In the rows, 128 means zero.
One turn moves every row onto another: examples first, then more rows asked
Zos: [110 158 111 123 124 111 138 143 137  78 159 122]
lebol: [ 98 136 107 162 132 114 154 148 115 130 162 127]
leziz: [125 129  83 115 128  98 119 132 129 149 116 103]
pez: [106 150 140 144 126 135 143 132 141  82 160 157]
Guv: [143 108 149 105 139 131 111 115 155  87 114 130]
mefut: [137 131  94  98 148 107 141 109 168 118 133 148]
fakep: [102 149 132 165 122 135 145 146 113  99 155 125]
Zutok: [117 119 114 167 130 134 136 127 111 167 118 125]
zodo: [128 120 123 151 149 143 158 106 151 137 136 171]
Bot: [149 124 101 116 127  89 108 131 126 143 119 105]
gadiv: [103 137 113 154 140 117 165 136 137 115 169 149]
zim: [124 165  90 125 102 135 156 126 124  97 136 154]
mizu: [142 101 149 112 127 127 108 110 144 124 101 105]
fofo: [120 145 107 138 122 138 174 113 126 124 156 165]
dop: [137 100 165 139 137 152 119 114 140 102 113 140]
megot: [117 162  93 142  94 138 150 133 106 113 129 140]
Delab: [119 162 100 142  98 144 157 125 115 105 134 157]
zat: [106 143  99 129 140 101 155 140 145 105 169 136]
duno: [148  98 142 110 141 128 107 112 150 108 101 123]
rede: [142 112 128 168 128 123 124 129 106 162 120 123]
berug: [141  93 152 137 136 141 107 117 132 125  97 118]
Mavof: [140  96 156 126 128 136 112 110 137 132 102 109]
fir: [121 167  86 125  94 128 147 132 116 104 129 139]
Zoka: [138 108 140 108 125 121  96 129 134 103 104 100]
goro: [109 158 118 112 121 109 127 140 144  77 155 131]
zosum: [147  94 153 129 143 141 113 109 148 114 103 134]
Pasu: [109 153 129 145 131 132 152 136 137  80 162 144]
roba: [137  87 106  97 116 114 127 118 119 134 100 121]
Gen: [101 142  92 135 130  98 144 150 125 121 162 115]
les: [100 156 118 134 107 110 116 154 115 102 143 107]
Fabuf: [152 112 139 155 148 134 144 107 142 133 135 169]
Vabam: [132 100 155 143 125 141 103 129 118 118 101 107]
bepe: [161 122 113 103 146 100 130 110 161 115 135 149]
nuruk: [124 153  85 103 118 112 161 116 135 114 155 147]
Niri: [112 144 102 153 107 134 161 127  99 146 146 137]
ripos: [131  80 121 129 117 134 136 116 106 147 100 132]
notav: [117 151  82 117 105 110 146 133 109 135 145 119]
Vesa: [145  99 152 110 134 130 113 102 154 117 106 120]
tufiv: [139  81 128 124 128 141 149 103 127 130 109 159]
gez: [ 98 147 139 167 113 138 133 145 111 107 148 131]
sela: [103 155 113 143 116 116 131 155 114  97 151 105]
Nik: [144  88 113  92 128 120 141 105 139 119 109 149]
mimen: [142  97 161 126 134 141 117 103 148 123 106 123]
foge: [143  97 141 119 135 126  99 121 135 120  97 108]

tufiv moves to ripos
nuruk moves to fofo
mimen moves to Mavof
Where do these go?
rede moves to Bot
leziz moves to mefut
Delab moves to megot
pez moves to gez
fakep moves to sela
zosum moves to berug
Zoka moves to Guv
lebol moves to Gen

